A: rows in several groups, each row roughly a mix of its group's directions
A (97 x 10)
[[ 12   6  23  15  -8   4  66  11  48  -5]
 [-14  -5 -28 -35 -20  -1  13  54   0 -45]
 [ 28 -15  29  -1 -12   4  52 -40 -14 -36]
 [ -1  -4  66  -8 -20 -12  12 -11  49  -8]
 [  9  33 -26  66 -37  -6  -5   9  -2   8]
 [-32 -22 -30  -6 -39 -14 -57   6   6 -12]
 [-18   5 -40  27 -26   1 -42  47  -3 -22]
 [ 14  21   7  39  -4  52 -39  26   0 -25]
 [ 62  -6  27  31 -30  -2  34 -10   5   5]
 [ 21  -6 -48  53 -34 -13  16  11 -22  -2]
 [-39   8 -41  -6 -32 -27 -47  17   0 -11]
 [-51 -33  -8 -34 -18 -27 -12   2  32 -25]
 [-23 -49 -31 -15  -9 -11  34  -6   6  47]
 [-10 -20 -26   7 -15  36 -28  64   7  -9]
 [-45  34  41  -6  11 -38 -29  -6  17  11]
 [ -1 -30 -54  32  -2 -43  24  -3 -15 -11]
 [ 26   3  30  -1   9 -13  54 -48  21  16]
 [ -2  52 -14  29  17 -29  50  19   6   4]
 [-43 -11 -46 -22   0 -51  -3  15   1 -19]
 [ 12 -24  47 -17  36  27  13 -44 -13  13]
 [ 46  -4  36  54 -11  16  -1  14   1  28]
 [  3   8 -11 -22 -25  25  19  36  -5 -64]
 [ 11  25 -35  10   3  28 -19  51 -16 -41]
 [ 27 -19  54  -6  12  36  40 -15  19   3]
 [ 13   3  62 -21   8  43  26 -18  20   3]
 [-32 -43 -18   6 -34 -30  23   4  34 -26]
 [-42  31 -43  -9   4 -31  -7  36  16 -23]
 [-24   5  14   6 -15  -9 -37  58  41 -13]
 [ 29  41 -16  26  25  17   5 -38 -41 -13]
 [ 46 -13   9  18   3  20  48  23  42   6]
 [ 30  -1  40  18  11  37  41 -40  -6   7]
 [-44  -6 -40 -28 -13  -6 -28   5  -8 -48]
 [ -6  73  28  -1   1  28 -18 -12  -5  16]
 [ 37  41   4  -4  10  17   4  28  -5 -59]
 [ 27 -21  -1  -4   3  15  63 -43   1  21]
 [ 36  12  43  -3   3  57  -5 -24 -19  16]
 [ -7  67 -20  -8  23 -11 -28  14 -29  15]
 [ 22 -22 -17  29  18  50 -33   1 -24  34]
 [-20  32  -3   9  -3 -44 -59   4 -28   2]
 [ 49 -30  41  19  36  23  12   0  11  18]
 [-61  -5  -9 -40   0  12 -10   6  46   3]
 [ 41 -20  21  18 -13  16  -1 -38 -55   2]
 [-53  16 -11  -4 -18 -52  -8  27  27  -6]
 [ -9 -25 -36 -29  -5  12 -24  60 -18 -16]
 [ 34 -17  55   1  35  23  25   2  27  13]
 [ 10  -6  44 -24  30  19  58 -20  11  -3]
 [-20 -12 -49   2 -18 -33 -50  28  -6  -5]
 [-46  14 -47 -35  19 -16 -32   6 -17  -5]
 [ 18  19 -14  32 -25 -33  14  28   1 -55]
 [ 14 -11  72  15 -13  -3 -28 -16  27   6]
 [-29   6 -52   3 -26 -24 -47  -1 -23  -7]
 [ 49  17   4  17   3  41  16 -17 -48  16]
 [-47   8 -27 -22 -20 -40   0  41  11 -23]
 [-29   8  27 -13 -15   0  63 -17  33 -20]
 [ 41  -2  22   0  18  20  17 -59 -32   8]
 [ 57  -5  48  23 -20 -15   0 -27  -7  14]
 [ 19   5 -10  12   1  31 -12  69  28 -21]
 [ 34 -14 -30  19  16  57 -12   3 -38  10]
 [-35  25 -47   7   9  10  32  37  12  31]
 [ 18 -13  -9  41 -43  15 -15  45  28 -21]
 [  7  30 -30  23 -22 -44 -25  44  14 -15]
 [-11 -19 -44  -7  13  -3  -4 -32 -55  31]
 [ 22 -17 -55  10  29  11   9  38   0  37]
 [ 24  -4  25   1  -6  34 -69  16   3  20]
 [ 37  15   3  57 -30  -1   6  19 -15  36]
 [-34 -13 -57 -30  14  19 -35  23   0  -3]
 [ -4  -5  12   4  -8  -5 -63  44  39  10]
 [  3  -8  47  -8   9  25  53 -41  16  -6]
 [ 18 -11  15   0  -8  56 -31 -17 -45 -24]
 [-28   7 -64 -12  19   5 -25  40  -3   8]
 [-12  19  57 -28  12  26  33 -25  26  -3]
 [ 24 -13   6   3  32  34  47 -27 -39  18]
 [ 18   9 -34  37 -30 -11 -22  54  14 -12]
 [-23 -28 -47   1 -22 -30  38 -19 -18 -26]
 [-40  -4 -52 -29 -10 -35 -23   0 -22 -17]
 [ 13  44  33  22   3  13 -30  37  33  22]
 [-20 -16 -55  -8  -4  28 -41  37   6   9]
 [ 34   2  13  47 -47   0   0 -14 -41   9]
 [-14  -7   4 -41  36  13 -13 -28  -5  57]
 [-13  32  18 -27  39  -9 -53  24  14  16]
 [ -3  -4 -35  22 -11  45 -20  57   4 -14]
 [ 31 -12  45  27 -37  14  42 -24   6  -2]
 [ 13 -25  50  -5  -1   2  11 -59   3  28]
 [-25  -8 -65  14  -3 -10  30  29  13  25]
 [ 44   2 -23  47  -8  -5 -24  44 -14 -15]
 [  4  -6 -26  -8   8 -31  63  11  36  24]
 [ -7  20 -62  -3  11 -20 -34  26 -29  15]
 [-39  16  15  16  -5  16  55  20  43   4]
 [ 29 -29  -8   3   1  66 -19   4 -35  -2]
 [-12 -17  13 -14  -7 -35  31  25  60  21]
 [ -9  50 -11 -12  -4 -34  20  20   6 -54]
 [ 47  26   4  29  34  23   7 -41 -24   9]
 [  0  34 -48  -3  -5  -3 -13 -12 -63   3]
 [  5  23  35  -4   9 -21  -1 -68 -27  -5]
 [  3 -31 -55  -9 -17  43 -12  30  16  15]
 [ 18  -7 -34  16 -36  -2 -44  44  27   7]
 [ 25  -1  19   3  34  20  67  -7  14  23]]
which group is each row in? (one row of each group first)
[-50  17 -46   0 -15 -25 -21  32 -13 -17] => (29)
[-39  19 -54 -12 -10 -35 -21  -7 -28 -11] => (18)
[ 13   0  64   8  19   9  30 -34   4  29] => (59)

[-42   6 -23   3 -18 -16 -31  58  20 -11] => (29)
[ 26   6  35  -9  -9 -46  13 -25  11 -51] => (59)
[ 38  13  26 -13  22  16 -23 -36 -49 -20] => (29)
[ 28 -38  35 -20   6  29  33 -21  36 -14] => (59)
[ 33  38  -2   6   2  29 -46  26 -31  25] => (18)
[ -4 -19 -22  -5 -47  25 -49 -23 -33  -6] => (18)
[ 45 -45   2  47  15   0 -28  10   8  18] => (18)
[ 41  18  38  30  26  29  32 -23  -5  18] => (18)
[  0 -30 -19 -37  13   0  43 -31 -43 -16] => (18)
